[147 123 126 135  99 133] : K_442
[147 102 124 120  83 138] : K_862
[147 120 102 135  83 138] : K_192
[ 70  75 100 185 117  99] : K_663
[125 102 120 124  80 201] : K_921
next: [102 120] : [124  80]
next: [147 120] : [102 135]
next: [ 75 100] : [185 117]
next: [102 120 124] : [ 80 201]
next: [120 102] : [135  83]
next: [102 124 120] : [ 83 138]

[126 119 118 107 106 116 112 145 152 156 129 126 129  99  95 134 155 120
  83 144 147 137  79 114  97 154 157 155  90 128  87  82  80 115 163 150
 137 138  97 152 146  91 153 111 136 153 103 135  95] = K_201
[125  80 156  74 128 182  81 140  74  63 182  83 127 181 135 142 115 104
 165  91  92 132 167  79 109  62  86 131 145 139 145  96 105 139 140 149
 133 127 135 174 129 181 159 151 124 156 121  96 144] = K_969
[125  80 156  74 128 182  81 140  74  63 182  83 127 181 135 142 115 104
 165  91  92 132 167  79 109  62 183 149 117 114 105 157 141 121 136 117
 134 141 113  91 134  77 124 116 138 122 127 151 118] = K_556
[ 81 140  74  63 183  83 127  98  83  63 182 122 106 144 149 100  76 128
 161  87  89 102 167 133 150  83  86  86 156 105 153 168 166 125  73  83
 102 102 141  75  89 147  86 132 101  85 135 100 149] = K_600
[125  80 156  74 128 182 132 140  74  63 108  83 127 181 150 142 115 104
 165  91  92 132 167 134 109  62  86 131 145 139 145  96 105 139 140 149
 133 127 135 174 129 181 159 151 124 156 136  96 144] = K_721
[123 122 112 107 106 113 111 134 147 152 127 118 129 100  97 133 151 113
  88 143 142 132  83 110  97 147 144 143  92 129  94  84  85 115 153 145
 131 131 103 150 141  98 143 109 132 144 107 134  97] = K_906
[136 158 122 171 132  96 166 140 174 158  89 125 128  91  94 118 138 163
  96 151 163 133  97 176 149 188 183 149 117 114 105 157 141 121 136 117
 134 141 113 153 134  77 124 116 138 122 127 136 118] = K_815
next: [106 113] : [111 134]
find: [125  80 156  74 128 182  81 140  74  63 182  83 127 181 135 142 115 104
 165  91  92 132 167  79 109  62 183 149 117 114 105 157 141 121 136 117
 134 141 113  91 134  77 124 116 138 122 127 151 118] : K_556
find: [125  80 156  74 128 182  81 140  74  63 182  83 127 181 135 142 115 104
 165  91  92 132 167  79 109  62  86 131 145 139 145  96 105 139 140 149
 133 127 135 174 129 181 159 151 124 156 121  96 144] : K_969
next: [132 167  79 109  62 183 149 117 114 105] : [157 141]
next: [118 138 163  96 151 163] : [133  97]
next: [140  74  63 108  83 127 181 150] : [142 115]

[132  62 166 135 125  88 139 145 158] -> K_286
[115 116 133 108 103 121 134 136  89] -> K_776
[124 171 132 106 105 138 120 111 154] -> K_841
[130 181 110  98 122 121 106 118 159] -> K_393
[ 85  88 121  98 128 105 132 145 141] -> K_704
[118 196 115  68  88 134  87 114  96] -> K_583
[115 116 123 123 103 122 154  71 130] -> K_810
[115 134 122 156 118 130 131 126 102] -> K_724
[131 160 117 116 133 150 125 117 110] -> K_12
[ 87 116 129 124 118 114 114 126 125] -> K_536
[202 123 191 149  94  62 101 150 124] -> K_372
[130 181 123 123 122 121 106 110 119] -> K_562
find: [115 116 123 123 103 122 154  71 130] : K_810
find: [115 116 133 108 103 121 134 136  89] : K_776
next: [196 115  68  88 134  87] : [114  96]
next: [132 106 105] : [138 120]
next: [160 117 116] : [133 150]

[136 145 145 114 104 111 110 142 139 147 112 111 117 124 107 108 111]  K_406
[108 102 104 133 121 143 141 109 109 145 143 143 129 137 145 143 138]  K_193
[134 135 134 141 113 141 142 133 136 110 140 141 105 113 143 143 138]  K_598
[114 104 109 110 142 139 147 112 135  77 131 135 146 128 139 137 151]  K_823
[133 134 134 116 148 111 113 134 131 136 113 113 145 138 109 110 117]  K_456
[116 106 107 122 150 111 139 110 142 141 124 123 153 144 124 123 126]  K_729
next: [122 150 111 139 110 142 141] : [124 123]
next: [111 110 142 139] : [147 112]
next: [133 136 110 140 141] : [105 113]
next: [116 148 111 113 134 131 136 113] : [113 145]
next: [114 104 111 110 142 139 147 112] : [111 117]
next: [143 141 109 109 145] : [143 143]
next: [111 113 134 131 136 113 113 145 138] : [109 110]

[146 126 162 146 143 161  83] -> K_20
[154 183 138  95 131 136 120] -> K_680
[162 126 146 153 100 143 129] -> K_334
[146 126 162 146 143 158  86] -> K_526
[104  81 100 135 123 102 156] -> K_97
next: [135 123] : [102 156]
next: [154 183] : [138  95]
next: [162 126 146] : [153 100]
find: [146 126 162 146 143 158  86] : K_526

[114 127  79 177 159 177 117 182  98 164 158 104  97  90 100 127  87  64
  68 154 131  87 110 151 141 126  95]  K_135
[144 144 139 101 133 186 186 100 180 189 161 174 132 173 145 152  96  79
 182 164 121 155 101 128  89  94 194]  K_355
[ 76  90 171 118 162 102 158  98  97 104 164 182 100  90 117 148 126 140
  66 106 151  62 132 153  99 143 197]  K_612
[ 66 161 193 163 113  86  72 121 174  80 140 175 156 110 142  97 190 167
 151  69  86 152  67  85  76  61  88]  K_451
[165 125 137 127 167 158  98 102 168 136 110 123 128  81  92 152 167  91
  62 130 136 141 136 159 169 153  71]  K_227
next: [158  98  97 104 164 182 100  90 117] : [148 126]
next: [ 97  90 100 127  87  64  68 154 131  87 110 151] : [141 126]
next: [174 132 173 145] : [152  96]
next: [102 158  98] : [ 97 104]

